(in the rows, 100 means zero)
Rotation paths and how fast each direction turns (deg/step):
Each turn is a multiple of 5 degrees from 10 to 175, or 0.
Each row of a path follows its step; steps can be skipped.
Path 1:
step 0: 85, 83, 106, 123, 107, 80, 137, 100, 105, 86, 119, 96, 104, 103, 97, 100, 91, 108, 105, 72, 76, 118, 130, 74, 108, 88, 78, 82, 85, 88, 99, 98, 76, 95, 105, 123, 97, 87, 94, 75, 91, 91, 73, 90, 129, 99, 89, 97, 94, 94, 104, 88, 105, 89, 94, 110, 56
step 1: 113, 92, 118, 96, 76, 93, 95, 79, 112, 100, 100, 113, 106, 92, 131, 116, 127, 85, 103, 69, 119, 121, 78, 99, 113, 101, 119, 106, 93, 83, 114, 98, 120, 95, 88, 93, 128, 113, 111, 117, 105, 114, 99, 47, 89, 110, 114, 80, 119, 83, 115, 118, 93, 104, 98, 99, 116
step 2: 118, 116, 85, 111, 97, 90, 99, 93, 75, 96, 103, 112, 93, 90, 91, 98, 123, 107, 116, 119, 103, 98, 124, 105, 98, 92, 99, 68, 103, 105, 60, 94, 123, 124, 106, 130, 87, 115, 118, 104, 100, 65, 105, 126, 86, 88, 120, 89, 88, 90, 112, 71, 96, 112, 69, 82, 109
step 3: 97, 108, 96, 80, 90, 71, 124, 99, 99, 94, 71, 74, 97, 134, 98, 125, 105, 84, 83, 88, 79, 114, 91, 129, 106, 104, 66, 107, 134, 104, 107, 116, 102, 91, 107, 76, 75, 88, 83, 100, 91, 118, 82, 94, 88, 104, 103, 113, 107, 110, 90, 89, 81, 123, 89, 115, 92
step 4: 93, 121, 108, 98, 113, 117, 81, 102, 109, 86, 98, 117, 109, 66, 115, 90, 102, 99, 92, 121, 94, 115, 109, 98, 87, 106, 101, 118, 98, 112, 118, 53, 131, 92, 96, 96, 86, 100, 114, 120, 96, 98, 83, 97, 129, 100, 79, 74, 118, 131, 68, 107, 99, 84, 82, 94, 116
step 5: 89, 114, 99, 108, 129, 100, 94, 85, 73, 86, 122, 107, 64, 133, 68, 127, 114, 104, 108, 105, 88, 84, 94, 90, 113, 102, 109, 121, 99, 97, 105, 96, 84, 115, 92, 127, 86, 62, 76, 98, 99, 100, 112, 91, 94, 90, 101, 83, 95, 79, 106, 111, 135, 108, 107, 92, 95
step 6: 91, 100, 108, 89, 76, 84, 85, 98, 84, 101, 94, 91, 124, 100, 81, 90, 106, 121, 104, 81, 119, 89, 96, 83, 123, 100, 110, 106, 113, 120, 95, 89, 76, 113, 85, 84, 96, 134, 108, 92, 90, 109, 54, 81, 88, 112, 86, 118, 125, 110, 113, 101, 77, 69, 108, 91, 71
step 7: 98, 102, 103, 141, 101, 86, 123, 98, 121, 79, 93, 121, 102, 106, 118, 120, 99, 105, 110, 119, 106, 100, 119, 65, 98, 102, 105, 101, 113, 84, 126, 106, 110, 78, 80, 94, 127, 108, 95, 104, 117, 74, 108, 110, 100, 66, 119, 87, 85, 125, 115, 94, 83, 105, 113, 74, 110
step 8: 118, 120, 92, 91, 91, 117, 96, 94, 114, 105, 77, 93, 115, 92, 84, 89, 111, 82, 81, 89, 95, 89, 92, 130, 108, 87, 118, 103, 110, 92, 112, 101, 104, 117, 129, 106, 69, 105, 90, 91, 111, 95, 84, 105, 72, 88, 92, 118, 96, 62, 124, 115, 113, 119, 118, 75, 141
step 9: 110, 122, 76, 118, 116, 83, 106, 87, 99, 116, 97, 117, 110, 81, 85, 98, 71, 123, 80, 108, 94, 111, 95, 109, 96, 126, 90, 119, 103, 109, 90, 104, 80, 87, 135, 110, 95, 121, 105, 109, 74, 110, 110, 117, 91, 100, 86, 82, 88, 118, 77, 68, 73, 90, 100, 111, 74
step 10: 95, 111, 109, 94, 130, 123, 67, 118, 114, 90, 119, 69, 103, 137, 115, 110, 104, 81, 87, 105, 97, 118, 103, 98, 97, 88, 102, 84, 90, 77, 144, 110, 117, 76, 114, 111, 106, 83, 92, 89, 99, 104, 98, 83, 82, 121, 103, 96, 103, 134, 101, 106, 110, 84, 109, 94, 83
step 11: 116, 82, 118, 89, 91, 119, 110, 102, 91, 113, 109, 130, 112, 94, 61, 97, 119, 135, 131, 87, 94, 98, 93, 101, 109, 111, 104, 117, 80, 64, 88, 68, 126, 116, 112, 121, 109, 104, 97, 76, 91, 94, 90, 100, 126, 110, 87, 103, 94, 93, 99, 101, 104, 83, 117, 109, 112
Speeds:
101, 94, 99, 100, 106, 102, 105, 107, 98, 100, 95, 97, 100, 100, 90, 103, 102, 98, 96, 103, 99, 103, 102, 101, 105, 90, 107, 102, 94, 99, 99, 101, 100, 100, 101, 104, 101, 88, 94, 100, 100, 98, 97, 100, 103, 101, 97, 109, 101, 94, 103, 99, 91, 103, 95, 97, 97  135
104, 102, 87, 102, 99, 100, 98, 94, 98, 108, 101, 99, 96, 103, 107, 100, 98, 103, 100, 103, 103, 104, 90, 93, 108, 93, 102, 98, 96, 103, 94, 96, 97, 101, 103, 105, 101, 95, 104, 107, 99, 108, 96, 102, 96, 103, 101, 96, 99, 101, 100, 104, 101, 100, 101, 96, 99  95
100, 94, 95, 106, 97, 98, 100, 99, 96, 98, 93, 91, 103, 99, 100, 102, 97, 100, 95, 105, 99, 105, 104, 107, 104, 97, 97, 105, 101, 101, 99, 105, 104, 97, 103, 99, 95, 106, 107, 104, 103, 102, 106, 101, 101, 99, 103, 102, 102, 99, 99, 88, 105, 101, 102, 93, 111  65
92, 92, 103, 96, 101, 99, 102, 96, 96, 98, 104, 99, 101, 102, 104, 97, 106, 93, 98, 104, 96, 99, 91, 104, 101, 105, 97, 100, 101, 100, 108, 102, 95, 95, 99, 108, 102, 98, 103, 99, 108, 100, 95, 97, 89, 102, 100, 105, 97, 102, 99, 102, 101, 111, 102, 100, 100  155
107, 104, 100, 105, 105, 102, 103, 96, 98, 97, 102, 110, 103, 99, 110, 101, 100, 98, 98, 98, 99, 104, 101, 102, 107, 103, 96, 99, 101, 106, 97, 109, 97, 100, 108, 94, 102, 102, 105, 97, 104, 94, 101, 98, 102, 99, 100, 107, 101, 93, 108, 107, 97, 98, 97, 95, 97  55
107, 102, 110, 97, 99, 102, 101, 99, 101, 99, 95, 101, 96, 110, 98, 94, 94, 101, 95, 102, 91, 99, 99, 95, 104, 98, 102, 96, 106, 103, 105, 103, 95, 99, 101, 103, 105, 96, 102, 107, 93, 102, 105, 93, 100, 98, 105, 99, 103, 100, 106, 96, 100, 101, 100, 106, 106  160
